One turn or mirror swaps these rows in pairs. Which row does each one swap with?
Q_293: [  2.2 -20.7 -30.6   1.5 -18.3   0.9   1.8  17.3  -2.9  -2.6  26.5  -6.6
  14.4 -20.7 -14.0   8.3]
Q_819: [ -3.6   2.7   6.4  -3.4 -10.7 -12.5  -5.6  11.1  12.0 -14.1 -13.8  -3.3
   0.2  12.8  23.5 -37.2]
Q_729: [ -5.8  -5.9 -20.1  -1.5  -4.0  22.8  -6.6 -28.8 -18.5   6.0  12.6  -0.6
  24.5 -17.8  14.9  -8.8]
Q_215: [-18.8  -9.4   2.8  -7.6  -8.3  28.7  -2.3 -25.3  10.3 -11.0 -17.2 -20.4
   4.2  11.7  10.4   0.2]
Q_447: [  3.9  -5.1 -35.6 -11.2  -1.8  -2.9  -7.1   4.0  13.4 -14.4   6.0  -0.6
 -21.8  30.3   5.9  15.8]
Q_341: [  0.6   4.3 -20.0  12.3  12.8   7.7  -4.4 -30.6  16.9 -13.9   8.5  -6.8
  17.5   7.7 -19.3  15.4]
Q_850: [ -4.1  -1.7   0.7   7.5   3.0  -5.3   6.2   6.2 -39.0  13.0  -0.4   0.3
  10.1  24.1  -7.6 -21.1]
Q_327: [ 28.9  -6.5  -5.4  -0.8  -7.0 -20.7   5.6  12.2  16.6  21.6  17.7  -2.7
  14.3 -27.4  12.5  13.9]
Q_712: [  7.1  -5.4  14.1 -22.3   9.7  -6.0  -1.7   1.0   4.9  -9.7  -0.9  14.8
 -40.2  -2.0 -15.2  -0.2]
Q_36: [-32.5 -15.0 -19.9  22.6   6.4 -12.0   4.5   6.9  24.0   8.4  11.0   0.9
   0.0 -12.5   6.5 -15.9]
Q_914: [ -5.4  -7.0   6.5 -13.3  12.0  19.9  13.8 -36.8 -13.3  11.6  -6.1  -3.0
   6.4 -11.3  -5.9  21.3]
Q_280: [ -2.1  15.4 -30.9 -14.3  -4.4   1.0  -1.4   4.5 -19.2  11.9   0.6   3.9
  11.5  30.6  20.6   0.5]
Q_236: [ -4.5  -6.3   3.7 -13.8  -0.7   2.1   1.4  -3.0   7.5  14.3   7.2   2.9
  44.2   0.9  -8.7 -39.3]
Q_285: [  6.1  -0.6  -8.8   8.0  11.1   0.7  20.9  -7.7 -12.6  12.6   8.4  17.5
   2.0 -22.2 -18.2  29.6]
Q_697: [ 10.2  -4.5  25.3 -16.5  -9.1 -18.3   7.5 -34.9   7.5   3.0 -19.2   1.0
 -14.4  16.3   3.4  -5.4]
Q_419: [ -8.3 -12.5 -38.7   4.9  -7.4  -2.8  12.2  -3.6  -4.6   9.0  20.8  -5.5
  14.1 -20.8 -19.6   8.4]
Q_115: [ -6.6 -14.0  27.8  -3.6   1.6   1.5  -0.4  -5.1  31.8  12.1   2.6   4.2
  22.1  32.6  -5.7   2.1]
Q_703: [  6.4  19.8 -13.5   4.7   5.0   0.2   6.7  10.9  -3.2   6.6   0.7  -2.0
 -28.0  -7.1  -7.5  32.3]
Q_501: [ 35.0  -9.0   8.2   8.4   7.3   9.3  -5.1  -1.1  -9.9   9.0 -11.0  -1.4
   1.5 -26.0  -5.3 -23.7]
Q_11: [  1.1 -13.5 -34.1 -33.3  -4.3  -2.2   4.2  -5.6  21.6  -1.3   6.7   0.3
 -12.4  27.6   4.2  20.4]
Q_212: [ 21.3  11.3 -11.0   7.1   2.4   9.0   5.9  -7.9  32.1 -24.3  -2.8  -1.5
  -1.0  26.3  -2.8  15.7]
Q_978: [ -2.7   8.4 -11.4   2.1  11.6 -20.9  -2.1  -3.8  34.4  13.0  -4.7  15.2
 -11.0   5.7   0.9 -34.6]
Q_527: [ 16.0   6.4  22.4 -25.2   7.0  20.6  -5.6 -21.4   6.3  -4.4 -14.4 -12.6
  16.3  21.4   7.2   4.0]
Q_134: [ 15.5   6.2  11.9  -1.8   5.6   3.6  -3.1   3.4  -3.3   6.9  12.0   3.9
  20.4  44.9  16.6 -12.2]
Q_938: [  0.1  -6.4 -24.7 -12.0   3.9  -5.1   1.3   5.6  22.0  14.8  -3.6   2.8
  26.5  45.0   4.7  -4.4]
Q_854: [  1.1  13.5 -10.5 -15.9  -3.6   1.6  -7.5  -2.5  -9.5  -1.8  -3.3   0.0
  -9.4 -41.7  20.8   0.3]
Q_566: [  0.1 -22.1  -3.5 -11.1 -28.6 -13.7  -1.7  14.1 -11.5 -19.6   8.3 -15.4
   5.2  11.1  -1.6  22.6]
Q_668: [ 20.0  18.5   7.4   3.8  -9.9  10.7 -12.7   0.2  22.3 -23.2  -0.8  -8.5
 -16.4 -13.9  11.3   4.3]
Q_430: [  9.5 -23.9 -35.8 -29.9   5.4   6.5  -1.9   0.1  32.1  14.9  -0.2   4.1
   9.8 -17.4  -1.2   5.9]
Q_107: [ 13.6 -33.3   5.5  -5.1   0.6   3.5  -2.9  -9.1  12.3  12.4   5.1  -4.9
  11.9  35.2  10.7  27.1]
Q_706: [  3.5   1.1  30.0  -4.1   3.5  -1.5  -0.6   3.0   8.4   7.7   1.6   2.4
  -8.2 -43.6   0.3   2.5]
Q_636: [ 23.9  10.5  13.4 -14.7  16.4 -13.1   3.8  29.8  -4.3  18.7  12.1  11.0
  12.3 -16.9   7.8   3.8]
Q_50: [-10.8 -13.8 -12.1  11.9  -0.1 -29.7   3.5  32.5  -4.1  15.0  17.2  12.3
   6.6 -11.1  -0.2   1.1]
Q_250: [-16.9 -11.8   0.2 -16.2   6.5   1.6   6.2  -7.7 -17.1  30.9 -14.5  16.9
  14.9  -8.0   4.2 -26.5]
Q_42: [ -8.1  -3.9  17.3 -24.0   4.3 -13.6   0.5  26.7   0.5   7.0  -1.7  16.5
 -21.7  14.1  13.9 -18.2]
Q_665: [-12.8   3.9  -6.8  -5.2 -11.1   3.3   7.3  -3.1  15.8  -3.9  -1.5 -13.7
 -36.0   1.2  33.5  -1.1]
Q_105: [ -5.7  -3.4  13.0   6.0  13.7 -17.4  16.8   7.3  18.8  33.8  19.1  15.3
   0.4 -16.2   6.0 -14.0]
Q_90: [ 17.5   3.3   1.1 -12.0  -5.8  17.4   8.2 -18.3   2.1  -3.0   5.6 -11.2
  21.4  -3.1 -35.5 -19.9]

Q_90 pairs with Q_712
Q_11 pairs with Q_293
Q_105 pairs with Q_134
Q_419 pairs with Q_447
Q_668 pairs with Q_914
Q_938 pairs with Q_50
Q_665 pairs with Q_729

One turn or mirror swaps these rows in pairs. Which row does each one swap with?
Q_407: [ -6.4  18.4 -35.3   0.4  -7.5 -31.3 -11.9   1.2 -18.3  24.2  17.0  21.6
 -10.1 -17.9  -7.1 -12.7   9.7  -2.0]
Q_643: [-27.8 -31.4 -10.4  -0.7  16.5 -26.3  16.2 -14.6  -0.7  17.6 -18.1  14.9
 -11.9   5.7  10.7 -28.8  18.1 -28.3]
Q_391: [-34.7 -18.5  -4.1  -9.1  20.1 -15.2  11.3  -5.4 -15.7  29.9 -16.2  18.0
   1.0  13.0  13.1 -28.9  34.5 -18.1]
Q_948: [ -7.9  30.9 -27.1  19.1  16.6 -20.8 -17.2   1.5  34.2  30.7  22.0   4.5
  -3.7  24.3  29.9 -16.2  17.0 -19.5]
Q_744: [ -2.6  20.2 -27.9  -5.8  -6.8 -34.8  -4.0   1.2 -29.4  20.1  17.6  18.6
 -11.9 -17.2   2.3 -20.5   4.7  -6.8]
Q_49: [  2.5  54.2 -35.1  31.5  20.5 -26.9  13.3 -38.1  -4.2  34.1  12.7  33.8
  -1.7  -6.4  10.1 -14.4   2.1 -13.2]
Q_204: [  5.5  -2.2 -38.5  22.3  14.6  11.6 -11.7 -25.4   1.6  15.3 -16.3  18.1
  -3.9  27.3   9.3 -33.7  23.4  -0.3]
Q_463: [-28.2 -33.1   2.9   4.3  19.7  -6.9   6.3 -10.6  -7.9  28.5 -11.8  10.4
 -10.2  10.6  19.8 -25.0  30.3 -16.8]
Q_211: [-12.6  27.3 -34.5  -1.9  -5.2 -29.2   0.6  -5.8 -27.2  13.6  24.3  26.8
 -10.3 -12.3   5.7 -21.9  -3.9   4.2]
Q_309: [-28.1 -29.2 -13.6   2.4  11.2  -8.0   3.0 -14.1  -6.7  21.7 -22.7  11.5
  22.4   5.6  20.5 -22.1  18.5 -12.6]
Q_535: [ 13.4   7.9 -18.2  12.2   4.6   1.0 -17.4 -18.5   8.2  34.0 -18.3   8.9
  -6.4  34.0  11.1 -31.0  14.2   0.9]
Q_849: [ -6.3  31.8 -22.8  23.0  19.7 -30.3 -11.8   5.8  26.7  42.0  16.7   1.6
  -4.0  13.3  33.4 -18.4   9.9 -26.8]
Q_213: [-27.2 -27.6  -6.7   8.9  29.6  -9.1  16.1  -7.6  -5.2  25.7 -13.8  -2.2
   9.0   8.9  23.1 -29.5  22.0 -16.0]
Q_860: [ -5.0  36.8 -42.6  31.8  20.4  -8.4  20.8 -48.0 -13.9  25.5  14.7  42.8
 -16.4   6.9  16.9 -21.0  -0.3 -14.1]
Q_278: [-10.5  34.4 -13.2  29.6  24.7 -21.9   0.9 -44.8 -23.7   9.4  28.6  36.4
  -2.5   9.2  14.1  -8.8  -9.4  -7.4]
Q_245: [-34.4   1.9  -3.0  26.7  16.5 -30.4  19.5 -40.2 -14.6  50.8  10.9  34.3
   4.1 -10.1  44.9  -7.3  17.6 -19.9]
Q_724: [-15.0  33.0 -25.1  -8.3  -1.2 -22.9   2.6  -9.6 -14.5  14.7  28.8  28.0
  -7.7 -25.7   6.0 -21.1  -0.9   0.3]
Q_994: [-33.5   4.2  -2.5  47.4  28.5 -40.1  11.4 -47.3  -7.8  29.5  20.0  20.9
  -4.7  -5.0  27.9  -4.9  18.9 -17.1]
Q_109: [  0.5   8.0 -33.4   6.2  15.1  15.7 -12.4 -19.7   6.9  16.0  -5.7  29.8
  -0.2  29.9   0.3 -26.3  28.2 -25.7]
Q_70: [  5.6  22.8 -45.4  34.1  21.4 -14.5   4.5 -58.7 -13.3  28.2  20.5  40.1
   2.1   2.8  23.9  -9.3  13.2 -10.0]
Q_647: [-13.2  34.0 -18.5   9.1  22.0 -13.0 -11.6   5.8  36.6  28.0  22.8   2.5
  -1.9  15.5  25.5 -23.0  10.3 -18.8]
Q_475: [ -0.6  47.2 -45.1  37.3  14.7 -26.5  -5.9 -37.3  -2.0  29.2  16.7  32.0
 -22.8   5.7  14.5 -12.4  12.5 -10.7]
Q_782: [ 16.3  28.5 -25.3  21.6   5.0 -28.2  -0.7 -55.6 -11.8  42.1  22.5  36.0
  -6.9   0.3  14.4  -7.7   5.5  -1.0]
Q_5: [ -9.9  35.2 -12.4  27.0   9.4 -15.6  12.7 -59.9  -8.1  26.6  28.0  34.4
  -9.0  -4.8   0.9 -14.1  -0.1 -12.0]
Q_423: [ -8.2  30.4 -32.1  25.7  17.0 -26.4  -7.7   5.2  28.9  49.0  13.2  -0.6
  -6.9  12.8  27.8 -13.3   1.7 -14.1]
Q_781: [ 12.9  15.3 -27.5   1.2  21.3   0.9 -10.9  -7.0  10.7  16.3 -13.2  11.5
   2.4  16.7 -11.1 -29.0  21.7 -16.5]
Q_667: [ -2.8   8.1 -14.7   0.5   1.4  17.2  -4.4 -24.2  24.5  21.3 -13.8  13.4
  10.9  21.3   1.7 -30.2  11.0 -21.5]
Q_500: [-29.2 -29.6  -3.1 -10.8  28.5 -25.8  11.6 -21.9 -11.6  27.5  -0.8   8.1
   5.2  21.8  19.8 -23.9  24.1 -21.3]
Q_564: [-31.6   5.3  -4.7  34.5  13.8 -40.0  15.8 -35.8 -12.2  35.2  13.7  34.9
   5.7 -23.6  34.9  -5.6  30.6 -22.7]
Q_72: [ 10.4  12.7 -52.0  -5.4  13.2  -0.2 -18.4 -11.1  -4.8  24.7  -6.9  14.3
   2.7  23.6   4.5 -25.3  11.7  -9.5]
Q_917: [-26.0 -31.8   0.6  -0.6   5.0 -22.6   3.5  -9.9 -22.9  19.2  -8.1   4.7
  -3.7  -1.0  16.0 -30.1  24.9 -15.1]
Q_732: [ -7.3  26.7 -31.3   7.2  10.1 -19.2 -12.1   3.4  34.7  40.4  25.1  -3.8
   5.9  11.1  25.2 -19.5  14.7 -17.4]
Q_671: [-33.4   8.1   4.7  32.1  29.4 -40.6  16.5 -40.3   3.3  43.9  18.1  36.4
  -4.0   7.9  42.9 -21.1   9.7 -15.8]
Q_984: [-24.5 -28.7   3.1 -10.8  10.8 -13.3  -0.3 -15.4 -14.7  22.9 -12.0  28.9
   8.1  11.1  12.6 -30.6  23.8 -11.1]
Q_473: [-42.9   8.9  -3.3  37.6  26.1 -32.0   3.2 -33.5 -16.6  55.4  15.0  33.8
  13.1  -5.0  31.6 -14.7  14.5 -32.1]
Q_260: [ -1.1   8.4 -16.9   2.6   7.7  -2.8 -14.1 -14.5  17.4  -3.1 -18.6  25.8
  13.0  26.1  22.5 -18.7  10.9 -19.1]
Q_707: [-15.2  29.7 -30.4   6.8  -8.8 -29.0  -4.1  -4.7 -14.7  23.7  26.3  17.3
 -17.6 -21.6   0.5 -25.2   6.1   4.9]
Q_634: [-45.1   8.7   2.7  30.0   7.5 -42.8   8.3 -35.0 -12.3  42.7  -2.9  38.5
   1.9  -2.6  40.1 -21.9  25.4 -17.1]
Q_402: [-38.9  14.1  -6.1  24.4  28.2 -44.2  26.2 -35.5  -6.4  47.9  11.0  35.2
  -0.9  -1.2  39.2 -12.2  26.2 -25.5]
Q_965: [-32.4   5.1  -1.4  32.9  17.0 -41.4  10.7 -33.9   0.0  47.9  15.1  20.4
  10.1  -0.8  52.0 -14.5  13.5 -27.6]

Q_724 pairs with Q_647
Q_49 pairs with Q_781
Q_475 pairs with Q_72
Q_278 pairs with Q_260
Q_309 pairs with Q_994
Q_667 pairs with Q_5

